Each named move below is a turn or a mirror, shown by a few rows before and after it. Which moves, in which order, take the first row of each later pair to the second? The first pair is answered.
move z286:
+0.30 -1.20 +0.81 -0.29 -1.25 +0.10 +2.05 +0.33 +0.07 -1.53 -0.61 -0.30
 +0.74 +0.23 +0.71 +1.26 +0.85 -0.66 +1.89 +0.25 -0.46 +1.72 -0.70 +1.66
 -0.38 +0.73 -0.01 -0.56 -1.23 +1.55 -1.58  ->  +0.60 -1.43 +1.20 -0.41 -1.07 +0.54 +2.11 +0.36 +0.18 -2.06 -0.33 -0.19
 +0.66 +0.74 +0.57 +1.15 +0.58 -0.68 +1.54 +0.40 -0.10 +1.81 -0.63 +1.16
 +0.19 +0.24 +0.10 -0.67 -1.01 +2.02 -1.02
+0.00 +1.47 +1.06 +1.21 -0.90 -0.23 -0.07 +0.26 -0.39 -0.30 +0.32 +0.54
 +0.84 +0.06 +0.57 +0.54 +0.74 -0.39 -0.10 -0.03 +0.16 +0.29 -0.69 +0.16
 -0.45 -0.64 +1.82 +1.05 +0.10 +1.24 -1.11  ->  +0.06 +1.56 +1.18 +1.31 -0.85 -0.13 +0.02 +0.23 -0.47 -0.39 +0.34 +0.47
 +0.74 +0.14 +0.59 +0.57 +0.56 -0.39 -0.10 +0.03 +0.28 +0.19 -0.74 +0.13
 -0.20 -0.78 +1.74 +1.04 +0.03 +1.18 -0.76
-0.44 +0.77 -0.38 -0.90 +0.76 -1.77 +1.48 -0.90 +0.83 -0.02 +1.79 +0.05
 -1.06 +0.11 -0.08 -0.96 +1.18 -1.06 -0.29 -0.15 +0.98 +0.24 -0.25 +1.17
 -1.77 +1.30 +2.48 +1.21 +0.61 -0.71 -2.05  ->  +0.34 +0.32 +0.77 -1.12 +1.10 -0.58 +1.47 -1.13 +1.25 -1.43 +2.59 +0.27
 -1.29 +1.26 -0.66 -1.12 +0.67 -1.52 -1.17 +0.63 +1.82 +0.50 -0.04 +0.06
 -0.48 +0.02 +2.65 +0.91 +1.18 +0.35 -0.43
move z142:
+0.81 -0.06 -1.52 +1.83 -1.00 -1.36 +0.26 +1.43 -0.66 +1.59 -0.91 +0.39
 +0.63 -0.97 -0.27 -0.52 +0.27 -0.02 -1.02 -0.23 -0.93 -0.86 -1.71 +2.56
 -0.22 +0.81 +2.65 -4.51 +0.60 -1.89 -0.19  ->  -0.19 +0.03 -0.36 +1.05 -0.53 -1.55 +1.98 -0.77 -1.19 +1.22 +0.83 -0.07
 +1.78 -1.12 +1.39 -0.79 +0.80 -0.76 +0.41 -0.09 -2.17 -1.02 -1.04 +2.69
 -0.40 +0.83 +2.46 -4.29 -0.93 +1.18 -0.40
+0.15 +0.97 -1.05 -1.18 +0.68 +0.68 -0.11 -0.67 -1.59 +0.82 +1.06 -0.52
 -0.68 +0.58 -1.69 +1.59 +0.08 -1.64 +0.08 -1.21 +0.32 -0.05 +2.97 -0.62
 +0.96 -0.83 -2.64 +0.91 -0.46 -1.84 +1.07  ->  +0.10 +1.46 -2.11 -0.42 -0.20 -0.02 +0.14 +0.44 -1.10 +1.50 -0.06 -0.31
 -0.77 -0.40 -1.70 +1.75 +0.58 -1.57 -0.04 -1.56 +0.05 +0.54 +1.19 +0.13
 +0.16 -0.10 -2.63 +1.92 +0.28 -2.97 -0.79
-0.17 -0.18 -1.42 -0.66 +0.90 +0.19 +0.84 +0.81 -0.52 +1.57 -0.19 -0.59
 -0.31 -0.48 +0.66 +1.84 -0.78 -0.39 +0.39 -0.04 +0.23 -0.66 +0.34 +0.67
 -0.14 +0.27 -0.36 +0.14 -0.56 -0.77 -0.03  ->  -0.35 -0.22 -1.22 -0.98 +1.00 +0.35 +1.12 +0.47 -0.67 +1.48 +0.02 -0.49
 -0.13 -0.31 +0.92 +1.77 -0.75 -0.50 +0.68 +0.03 +0.18 -0.85 +0.60 +0.56
 -0.07 +0.16 -0.41 +0.12 -0.78 -0.20 +0.13
-0.82 -0.12 +0.35 -1.37 +0.04 +0.44 +0.43 -1.95 +0.36 -0.10 +1.77 -0.30
 -0.35 -1.68 +0.87 -0.43 +0.04 +0.06 +0.28 -0.85 -1.34 -1.00 +1.50 +0.35
 -1.06 -0.39 +0.57 -0.60 -0.71 -0.95 +0.11  ->  -0.24 -0.29 -0.21 -1.07 +0.00 +0.56 -0.86 -0.70 +0.60 +0.18 +0.87 -0.12
 -1.24 -1.24 -0.34 -0.30 -0.52 +0.63 -0.65 -0.90 -0.33 -1.02 +1.60 -0.05
 -0.56 -0.61 +0.58 -1.23 +0.30 -2.76 +0.91
move z605:
-0.04 -0.03 +0.29 -1.03 +0.07 -0.19 +0.30 -0.24 -0.82 +0.16 +0.50 -0.48
 -0.05 -0.25 -0.04 -0.16 -0.04 +0.05 +0.22 -0.11 -0.10 -0.26 +0.86 +0.09
 -0.38 -0.07 -0.41 -0.51 -0.92 -0.07 +0.14  ->  -0.10 +0.04 +0.09 -0.83 +0.02 -0.39 +0.23 +0.07 -0.80 +0.38 +0.13 -0.48
 -0.10 -0.53 -0.11 -0.06 +0.01 +0.20 +0.24 -0.23 -0.22 -0.26 +0.69 +0.26
 -0.37 -0.01 -0.35 -0.40 -0.79 -0.52 +0.00
+0.85 -0.50 +0.90 +1.76 +0.03 +1.97 +0.76 -1.31 +0.77 -2.88 +0.31 -2.16
 +0.24 +1.69 -1.13 -0.42 -0.76 -1.57 +1.08 +2.42 +0.01 +0.79 +1.20 -1.15
 +2.67 -1.82 +1.42 -2.16 +0.73 +0.83 +2.18  ->  +0.35 -0.53 +0.41 +0.30 -0.61 +2.25 +2.31 -2.13 -0.49 -2.09 +0.51 -2.35
 +1.68 +1.41 -0.04 +1.26 -0.36 -2.07 +2.62 +2.21 -0.49 -0.27 +1.26 -1.03
 +2.47 -0.88 +0.81 -1.47 -0.78 +1.05 +1.02
+1.29 -0.46 -2.22 +1.60 -0.73 -0.36 -1.36 +1.40 +0.33 +0.08 -1.01 -0.34
 -1.17 -0.53 -1.60 +0.38 -0.08 +1.94 -1.21 -0.73 +1.08 -0.18 -0.79 -0.54
 -0.30 -0.13 +0.63 +0.87 +0.14 -2.93 -0.21  ->  +1.78 -0.64 -1.03 +1.71 -0.30 +0.27 -1.52 +0.84 +1.00 -1.10 -0.31 -0.22
 -1.60 +0.21 -1.85 -0.22 -0.45 +1.60 -1.84 -0.30 +1.41 +0.21 -0.32 -1.39
 +0.63 -1.19 +0.96 +0.52 +0.59 -1.73 +1.13
+1.79 -0.32 +0.04 -0.32 +1.06 +1.98 -0.16 -0.57 +1.20 -0.62 -0.48 +1.35
 +0.33 +2.20 -1.23 +1.29 -0.21 -0.71 -2.28 +0.74 +1.02 -0.44 -1.07 -0.09
 +2.27 -0.05 +1.36 +0.76 +1.33 +1.07 +1.73  ->  +1.60 -0.49 -0.04 -1.13 +0.69 +2.23 +0.84 -1.16 +0.58 -0.27 -0.10 +1.33
 +1.27 +2.23 -0.35 +2.36 -0.02 -1.15 -1.24 +0.71 +0.94 -1.13 -0.92 -0.31
 +2.31 +0.29 +0.94 +1.21 +0.28 +1.61 +1.33
move z986:
-0.01 +1.24 +0.37 -1.35 +0.02 -1.16 -1.03 -0.86 -0.44 +0.77 -1.26 -0.82
 +0.74 -0.74 -0.54 +1.18 -0.98 -0.09 +1.40 +0.36 +0.47 -0.05 +1.08 +0.75
 -0.30 +1.84 -0.90 +0.46 -1.65 +0.40 -1.15  ->  +1.45 +0.65 +0.53 -0.97 -0.49 +0.30 -1.00 +0.20 -0.26 +0.08 -1.80 -0.25
 +0.60 +0.04 -1.32 +2.03 -1.34 -0.37 +0.54 +0.98 +1.76 +0.19 -0.24 -0.28
 +0.91 +1.05 -0.99 +0.99 -0.57 -0.13 -0.48
+0.30 -0.05 +0.19 +1.19 +1.04 -0.18 -0.33 +0.24 +1.07 -1.58 -0.25 -0.96
 -1.55 -0.60 +0.14 -0.32 +1.40 -0.03 -1.16 -0.34 -1.11 +0.54 +0.75 +0.73
 -1.17 -1.05 +0.55 -0.32 +0.35 -0.64 -0.97  ->  +0.68 -0.18 +0.17 +1.19 +0.79 +0.28 -0.15 +0.58 +1.15 -1.67 -0.55 -0.67
 -1.61 -0.29 -0.26 -0.05 +1.17 -0.09 -1.37 -0.18 -0.88 +0.61 +0.55 +0.37
 -0.72 -1.26 +0.55 -0.13 +0.63 -0.79 -0.66
+1.86 -0.20 -0.91 +1.04 -0.95 +0.64 -1.02 +1.78 +0.99 +0.03 -1.28 +0.25
 -0.50 +0.22 -1.45 +0.45 -0.67 +1.33 -0.78 -0.32 +0.96 +0.50 -1.69 -0.96
 +0.94 -0.23 +0.00 +0.58 +1.55 -1.71 -0.01  ->  -0.80 +0.84 -1.29 +0.62 +0.02 -1.99 -1.26 -0.24 +0.37 +1.26 -0.19 -0.83
 +0.19 -1.24 +0.07 -1.39 +0.23 +1.70 +0.94 -1.61 -1.48 -0.02 +0.37 +0.99
 -1.32 +1.12 +0.04 -0.27 -0.67 -0.75 -1.05
+1.20 +0.65 -1.30 +0.55 -0.63 +2.22 -0.96 +1.90 +0.81 -2.89 +1.71 +0.94
 -0.60 +1.21 -1.47 +2.31 +0.64 +1.19 +0.06 +0.08 -0.49 +0.08 +0.91 -0.82
 -0.16 +1.86 +0.50 +2.36 +2.35 -2.02 +0.81  ->  -0.97 +1.70 -1.71 +0.24 +0.31 -0.14 -1.20 +0.29 +0.32 -1.84 +2.64 +0.09
 -0.08 -0.15 -0.21 +0.68 +1.47 +1.35 +1.44 -0.95 -2.53 -0.40 +2.67 +0.81
 -2.00 +2.98 +0.58 +1.69 +0.70 -1.18 -0.04
move z538:
+0.98 -0.59 +1.23 +0.70 -1.13 +0.41 +0.44 -0.09 +0.87 -1.35 +0.61 -0.06
 -0.75 +0.35 +0.09 +0.05 -0.04 -0.87 -1.14 +0.05 +0.72 +1.31 -1.96 -0.93
 +0.39 -1.19 -0.63 +0.77 +0.98 +0.96 -0.01  ->  +0.94 -0.76 +1.18 +0.29 -0.60 +0.56 -0.77 -0.02 +0.60 -1.52 +0.85 -0.21
 -1.15 +0.81 -0.58 -0.14 -0.45 -0.37 -1.31 -0.04 +1.19 +0.62 -0.61 -1.19
 +0.83 -1.40 -0.70 -0.39 +0.99 +0.24 +1.42
+0.68 +1.02 -0.30 +0.67 -1.63 +0.60 +1.48 -0.30 +0.40 +1.79 -1.38 +1.06
 -0.04 +0.02 +0.16 +1.92 +0.61 +0.17 +1.46 +0.17 +1.29 +0.00 +1.12 -0.35
 -1.43 +1.21 +0.65 -0.72 -1.41 +1.84 -1.33  ->  +1.30 +0.92 -0.32 +1.08 -1.84 +0.78 +1.28 +0.48 +0.61 +1.58 -1.85 +1.29
 -0.52 +0.07 -0.36 +2.18 +0.54 +0.19 +0.82 +0.47 +1.81 +0.38 +0.41 -0.43
 -1.10 +0.98 +0.78 -0.47 -0.71 +1.39 -1.28
-0.60 -1.45 -0.11 -1.34 -0.06 +0.25 +1.06 -0.31 -0.57 +0.13 +1.60 -0.48
 -0.31 +1.05 +0.18 +1.44 +0.18 +0.66 +0.14 +0.55 +0.64 -0.56 +1.01 -0.67
 +0.61 -0.29 -0.61 -0.30 -0.77 +1.05 +0.77  ->  -0.57 -1.28 -0.04 -1.13 -0.28 +0.08 +1.83 -0.28 -0.47 +0.13 +1.44 -0.50
 +0.07 +0.76 +0.64 +1.61 +0.41 +0.35 +0.23 +0.64 +0.25 -0.30 +0.22 -0.50
 +0.31 -0.10 -0.50 +0.36 -0.82 +1.59 -0.16

Between the rows of a pair lie two moves.
+0.70 -0.94 -0.93 -1.74 -0.90 +0.55 -0.46 +1.06 -1.52 +1.58 -0.90 -0.03
 +2.31 +0.98 -0.40 +2.19 -0.56 -0.06 +0.76 +0.56 +0.91 -1.17 +0.44 -0.28
 +0.12 +0.86 -0.83 +0.31 -0.69 -1.93 -0.50  ->  +0.68 -0.30 -1.52 -0.74 -0.90 -0.69 -0.97 +1.68 -0.86 +2.06 -1.70 +0.05
 +1.74 +0.26 -0.51 +1.29 -0.12 +0.34 +0.38 +0.21 +0.29 -0.30 -0.38 +0.65
 -0.75 +1.39 -0.39 +0.57 -0.07 -2.54 -1.62
z142 z605
-0.51 -0.42 +0.18 +1.04 -0.52 -0.91 -0.79 +0.81 -0.44 +1.40 +0.37 +1.42
 -0.20 +0.61 +0.36 -0.88 +0.03 +0.37 +0.37 -0.36 -1.18 -0.23 +2.57 +0.18
 -0.77 +1.28 +1.26 +0.61 +0.65 +0.36 +1.55  ->  -0.55 -0.46 +0.70 +0.84 -0.55 -0.69 -0.14 +0.08 -0.42 +1.15 +0.73 +1.42
 +0.07 +0.69 +0.82 -0.79 +0.24 +0.03 +0.62 -0.27 -1.44 -0.12 +2.25 +0.13
 -0.58 +1.25 +1.26 +1.02 +0.33 +1.31 +1.33
z286 z538
-0.12 -0.53 -1.13 -0.49 +0.68 -0.53 -0.56 +0.78 -0.43 +0.56 -0.93 -0.40
 +0.62 -1.15 +0.34 -0.48 +0.09 +0.66 -0.13 -0.23 -0.48 -0.36 +0.43 -0.01
 -0.37 -0.10 +0.33 +0.10 -0.87 -1.11 -1.00  ->  +0.33 -0.63 -0.89 -0.09 +0.75 -0.24 -1.03 +1.24 +0.19 +0.04 -1.15 -0.07
 +0.05 -0.73 -0.27 -0.91 -0.17 +0.75 -0.98 +0.07 +0.06 +0.25 +0.09 -0.36
 +0.09 -0.62 +0.56 -0.13 -0.01 -1.19 -0.34
z605 z986
+1.90 +2.18 +0.48 +1.54 -0.26 -0.48 +0.83 +0.77 +2.28 +0.06 -0.72 -1.10
 -0.14 -1.71 -1.75 -0.25 -1.01 +0.19 -2.07 -0.69 -0.47 -0.26 -0.90 +2.03
 -2.14 +0.48 -0.75 -2.00 +0.85 -1.51 -0.49  ->  +1.60 +2.18 +1.68 +1.66 +0.01 -0.30 +1.88 -0.35 +2.69 -0.76 +0.24 -1.10
 +0.42 -1.66 -0.91 -0.81 -0.69 -0.61 -1.95 -0.30 -1.12 +0.38 -1.12 +1.94
 -1.93 -0.14 -0.48 -1.64 +0.59 +0.75 -0.42
z605 z142
+0.94 +0.88 +1.00 +0.97 +0.72 -1.28 -0.99 +0.18 +0.99 -0.41 +0.77 -0.67
 -0.39 -1.66 +0.77 +0.12 -0.34 +0.56 -1.02 -0.09 -0.32 +0.15 +0.26 -0.38
 +0.65 -0.02 +1.87 +0.77 -0.11 -1.66 +0.57  ->  +1.15 +1.01 +1.15 +1.14 +0.49 -1.14 -0.68 +0.19 +1.17 -0.61 +0.64 -0.57
 -0.36 -1.69 +0.97 +0.16 -0.23 +0.47 -1.25 +0.19 -0.38 +0.42 -0.18 -0.53
 +0.78 -0.10 +1.86 +1.08 +0.11 -1.39 +0.42
z605 z142
